128 stands for zero in the data rows.
Some points, one per row:
[198 173 130 200 163 176 130 113 109 127 120 133]
[135 126 118 149 145 146 110 106 110 107 125  76]
[ 65  70 131 100 116 102 128 127 151 173 148 124]
[139 107   0  88 191 146 139   0  29  81 124 190]
[173 149 143 157 161 152 122 125 145 131 123 113]
[ 85  81 153 104 103  65 125 141 193 175 132 134]
[126 133   0 165 255 111  53   0  95 139  64 255]
[124 121 120 122 138 120 146  93 123 123 148  47]
[ 96 102 128 126 136  73 123 118 160 133 139 127]
[133 120 124 136 124 131 136 122 122 121 122  76]
[169 159 104 181 197 198 127  98  53 119 106 135]
[100 166 157 117 126 130   0 111 145 255 141 139]
[140 196 134 123 126 148 227 142 130  78 134 133]
[109 127 167  84 128 121 245 147 160 107 255  94]
[172 174 130 129 117 141 192 135 120  64 101 119]
[151 164 137 137 128 138 142 123 132  95 119 121]
[132 121 127 149 127 129 132 143 128 125 113 108]
[177 182 114 201 178 185 125 114  71 123 134 139]
[ 71 101 122 101  62  44 120 164  88 135 126 134]
[174 162 112 183 119 108 118 142 123 130  92 150]
[152 174 114  89  72 133 135 144 129 113 154 118]
[101  64 139 145 112 133  98 157 116 185  41 118]
[164 128   0   0  14 131 180 222 114 127 139 238]
[190 190 110 198 188 197 132 109  60 122 124 137]
[122 122 165 112  91  83 113 196 179 132 129 207]
[133 135 101 126  96  96 130 173 123 117 143 164]
[146 123 137 159 143 142 138 119 133 125 119  86]
[131 122 129 132 118 116 110 138 117 123 121 109]
[151 171 137 138 126 128 177 126 108  58 108 127]
[128 123 112 140 112 116 120 140 117 129 115  88]
[112 142 153 143 121 140   0 110 175 255 122 155]
[192 174 138 192 163 183 125 112 130 127 124 124]
[110  87 146 117 126 108 115 132 138 161 135 134]
Here are 10 more points, each followed by its number:
[156 161 128 132 129 125 151 133 131  78 115 129] 0
[153 150 122 168 110 113 126 134 111 128  93 153] 1
[192 181 135 186 127 123 118 116 113  95  61 118] 2
[158 145 130 150 157 160 135 127 102 122  93 124] 3
[  0  17 234  24 177 176 142  65 161 201 224  73] 4
[117  87 136 128  58 179 128 132 106 135 124 129] 5
[125 115 116 131 128 128 119 138 132 126 126  92] 6
[133 118 149 125  97 133 126 166 131 120 128  92] 7
[141 127 130 141 130 127 131 124 126 128 129  96] 8
[ 92  83 148 114 129  95 119 129 152 155 137 130] 9
Which two of these numbered points are nearest to each point below by angle, seen from the average point of the first points? Their numbers follow each, nearest first.
[149 125 119 148 107 110 114 139 131 132 101 156] > 1 2
[117 125 123 147  87 138 101 206 131 164  87 173] > 1 5
[163 159 103 181 190 191 132 112  72 112 110 119] > 3 2
[169 161 111 182 198 197 122 102  43 114 112 141] > 3 2
[ 70  70 153  88  70  47 126 144 223 161 133 125] > 9 4
[  7  60 255  13 218 213 123   0 158 203 255  46] > 4 9
[196 188 118 203 199 193 121  92  65 106 129 139] > 3 2
[ 83  80 147 113  97  60 122 141 206 167 124 125] > 9 4
[ 65  75 156  92  84  54 130 143 195 163 133 125] > 9 4
Here are 10 other points, each followed by its number:
[132 130 106 111 141 129 140  90 121 121 151  38] 0
[139 129 120 152 148 141 139  95 109 123 120 102] 1
[109 121   3 192 178 119   0  91 114 156   6 183] 2
[134 135 132 119 119 146 114 107 122 112 116 119] 3
[ 97  91 138  62 142 166 135 130 179 145 238 134] 4
[186  99 173  80 255 201 132  39 206 124 123 145] 5
[152 193 132 134 120 123 155 127 130  74 126 130] 6
[126 127 134 136 128 129 112 142 118 116 115 112] 7
[147 195 134 132 124 124 145 135 127  72 113 139] 8
[143 190 131 132 111 142 194 132 126  72 143 132] 9
The same question for these:
[152 140  91 155 150 168 124  95  86 122 116 126] > 1 2
[149 185 142 124 124 130 175 129 120  82 136 130] > 9 6
[130 126 116 121 143 137 131  95 111 121 121  51] > 0 1
[122 121 112 133 149 126 123  99 114 129 122  64] > 0 1
[126 125 131 137 217  83 119  62 140 125 121 123] > 5 1
[145 146 136 164 149 161 114 114 141 130 131 118] > 5 1
[163 134 133 155 129 135 132 116 138 127 121  93] > 1 0
[135 131 128 139 125 133 125 120 130 118 117  95] > 0 7
[148 181 136 127 113 138 148 125 124  79 134 129] > 6 8
